One vector is turned by the same rotation once a tick. Each row is the vector after some number of ticks, and that number follows the row.
The counts run from 0 to 1179.
[  6 -11  -4 -24   1  -3  20  -4 -14   3   4   2 -11   5  -2 -11 -20  21
   3  -7  -8  12   9   7 -25   5   4   2  14   3  17  -3  -6  -4   8  16
   4  17  -1   3   0] => 426
[-15 -15   0 -16 -12  -6   4  -1 -10  -9   0 -10  15   5  12  -8 -15  23
  -2  -4  -1   6  -1   7 -19 -10  22   4  -2 -10   5 -20  -6  -9  19  11
  -6  10  -4   4   9] => 908
[ -5  -6  -8 -32   3  -7 -12  -8 -11 -19  16   5  -2   2   9 -13 -17  23
  10 -12   1  -1   0  14 -12  -9   1   6  12 -15  10  -9   2  -7  -6  -3
  -5   6  -7   8   5] => 676
[-12   7  12 -13  -1   4   0  -3 -10 -16   6  -2  19  13  10 -27 -13  17
   4  -7  -8 -11 -13   3  -3   0  12 -11   0   5   0 -22   6 -14  12  19
   5  -1  -8   0  -9] => 363
[  4  -5   6 -25 -16   5   7  -2   1 -10   0  10   5  20   6  -1 -24  19
   0 -15 -13  -3  14   3 -21   8  -8   6  15  13  11 -16  -3   2  -2   6
  12   6   1   5  -9] => 607
[ -7 -14   7 -23 -11   0   1 -20  -3  -8   8 -15  -1  -7   2 -15 -16  10
  14 -16 -10  12   6  15 -17   1   7  10  13 -16   7  -9 -10  -3   0   8
  -7  14   0  10  -1] => 685
[  6  11  16 -21  -8   6   3  -9  -3  -4   9  -8   8   2   7 -33 -16  12
   8  -7  -3   6  -6   8 -11  -5  11 -12   4  -1   7  -7   2  -9   7  19
  15  -3 -23   1  -4] => 579
[ -8 -18   8 -23 -12   5   6 -14  -9   0   3   6  -2   4  17 -18  -6  21
  16   1  -1   5   4   8 -23  12  12  -9   5  -7  10  -1 -13 -10   5  14
   0   6 -16   2   6] => 413
[ -5  -1   8 -30  -4  13   3 -17   1 -12  14  -6  -8   6   1 -21  -9  16
  14  -8  -9   4  -5  22 -16  -2  13   2  -8 -14   9   0  -3   0  -5   0
  -3  -8 -14  10  -2] => 667
[  5  -5   8 -20  -8   4  23 -13  -7  12   0 -11  -7   7   0 -19 -18  22
   6  -7 -10  10   0  11 -28   8  10   3   5  -4   9  -8   1  -1  16   9
  10  11  -5   0  -3] => 431
[  3  -3  11 -15  -8  13  18 -13   2   0   2 -13  -5  16  -4 -18 -26  14
   2 -14 -13   7 -10  11 -18  12   7   5  12  -3   3 -12  12  -3   4   7
  16   4  -7   0  -4] => 86
[ -5   8   1 -23  -4   4 -12  -7  -2 -12  11  -8   5  16  13 -22 -20  27
   1 -19  -2  -2 -20   4  -8   3  -1   4  14  -5   1  -9  10 -12  -3   1
   4   9 -13   1   6] => 455
[ -3   4   3 -24  -2  -2  13  -9 -17 -14   8   0  11   4 -12  -5 -28  12
   2 -13 -11   9  18   4 -15  -3   5  11  15  -8   9 -18   7   6   8  13
  -4   6   3   8  -8] => 697
[  5   6   0 -20  -4  12   6  -4   1 -22  10   6  11  23 -10  -2 -21  12
   6 -18 -13   5  15   3 -16  -2  13   8  11   3   3 -14 -10  12   2  10
   0   1  -6  19  -7] => 480
[-17  -1   9 -23 -16   2  10  -5  -4 -14   0  -5  -2   5   9 -16 -19  22
   0  -8 -11  -2  -5  22 -12 -11   4   1 -15  -4   1 -22   9  -3  15   5
  -9  -7  -1   8  -6] => 526
[ -7   1   2 -14   6  -5  -4  -4 -14 -16  10 -14  13   4   5 -26 -20  14
   3 -16  -4   0 -17   5  -2  -6   9  -2  14  -3   3 -19   7 -18   7  18
   0  17  -2   2  -1] => 1073
[ -8  -4  10 -18  -3  15  14  -6  -6 -16   5   1   6  16   0 -22 -11  10
   2  -7 -19  -3  -7  11  -6  11  11 -12  -9  15  14  -4  -4 -14   3  29
   1  -3  -6   3  -7] => 11
[ -7  -1  -2 -20   7   0  -3   5 -14 -24  10  10  14  15   6 -18 -15  15
  -2 -10  -8 -13 -10   3   1  -3   5  -7   5  17  13 -16   2 -19   0  24
   4   6  -2   2  -4] => 368
[ -8  -7  -4 -22  -3  -4  -7   7  -9 -17   6   6   7  14  16 -17 -10  25
  -2  -7  -3 -12 -13   7  -7  -6   7  -6  -4  17  15 -14  -3 -20   5  13
   3   7  -5   1   4] => 21
[ -4 -18   8 -18  -8   6   3  -5  -1 -15   5  -7  12  11   9 -17  -6  13
   5  -9 -17 -10 -11  12 -10   7  14  -1  -3  20  18 -11 -13 -18  -1  17
   8   8   1   2  -9] => 375
[  0 -17  -2 -13  -7  10  16  -3   5  -6   1 -11 -13  18  -3 -14 -16  19
   3 -11 -11   5 -14  19 -20  -3  24   2  -5  -1   2 -11  -8  -6  12   5
   4   6  -7  12   1] => 650
[  1  -2  11 -22 -20  10  11  -6   5 -10   2   5  -1  20   3  -5 -25  13
   0 -15 -19   5  16   6 -19  11  -7   5  11  15   8 -12  -7   2  -1  14
   7   4   1   8  -7] => 609
[  3  -3  -5 -32 -16  -2   7   6  -4 -11   6  10   1  12   7  -2 -20  23
  -8  -4  -6   8  15  11 -21 -12   3   2  -5   5  19  -6  -6   4   5   9
   0  -4 -10  11   6] => 42
[ -6  -4   5 -27  -7   9   5 -12  -2   1   7 -14  -7   9  14 -23  -8  25
   7 -11 -11   5 -15  14 -19  12   2  -1  -4   3  13   5  -5 -14   2  10
  -1  12  -7  -4   4] => 1158
[-18 -10  -1 -32  -6   3   8 -11 -12 -23  11   8   6  10   3  -8 -14  18
  -5  -2 -15  -3   4  14 -12   6   3   4  -7  -4  21  -3   7  -7  -6  11
 -11  -9  -2   1   4] => 535
[ -4 -10   1 -18   3  13  14  -6  -4 -24  10  17   0  18 -11  -9 -17   8
  10  -6 -14  -1  11  12 -11   3  21  -4   3  -2   5 -12 -10   1   2  17
  -1  -7  -7  17  -5] => 136
[-13  10  12 -15 -22  13   2  -4   3  -8  -2   6  -1  24  16 -15 -23  22
   3 -13  -5   3   3   2 -15   6  -4  -7   4   1 -12 -17   0   1  15  14
  -1   0 -12  10  -1] => 617
[  8   3   2 -23 -11  11   5 -11   3 -12  11  -8  13  20  -7  -3 -22  15
   3 -17 -13  11   8   2 -22   5  11  16  12  -2  11  -6  -9  10  -3   5
   5   5  -6  10  -1] => 827
[  0 -15  -7 -28  -6   1   2   4  -4 -15   7   1   2  11   9  -9  -9  18
  -3  -8 -14  -1  -2  13 -12  -3   7   1  -6  23  26  -3 -16 -17  -4  19
   1  11   1   6   2] => 26
[  2  -9  -9 -24   1  -9   8   3 -18   1   4   9  -8   5   8 -12 -22  26
   3  -5   2   9   8   6 -20  -3   2  -1  15   1  13  -8  -5  -9  14  15
   1  22  -5   4   6] => 422
[ -8  -5  14 -21 -26   7   4  -5   3  -8  -1   3   5  10  17 -13 -12  20
   4  -1  -5   2   4  13 -21  -5  12  -8 -14   0   6 -11  -8  -2  10   8
   2 -13 -18   8   2] => 397
[ -4 -11   9 -18 -14   8   2  -2   3 -12   2 -15   7   9  12 -20  -7  12
   5 -12 -15  -3 -11  12 -11  -1  12  -2  -8  19  11 -12 -16 -17   6  18
   2  10   2   6 -10] => 377
[ -3  -5  -4 -32   1   6  13  -5 -11  -8  10   7 -13  13   4 -19 -15  22
  -2  -5 -12   3  -5  14 -13  12  -3  -4   0   8  22   9   4 -13  -4  18
   0   5  -6   0   4] => 1153
[  1   2   3 -35   1   4   0 -16  -8 -20  20   4   4   4  -5 -15 -16  16
   9 -12 -10   1   7  17 -12  -4   6   8   3 -10  19  -2   4   2 -13   1
  -1  -7 -10   7  -4] => 317
[  4  -6   2 -20 -17  -4   0   2   0 -12   0  10   3  15  11  -4 -28  17
  -3 -16  -7  -2   8   4 -17  -1 -12   4  20  14   8 -22   0  -5   1   6
  12  11  -1   9  -3] => 604
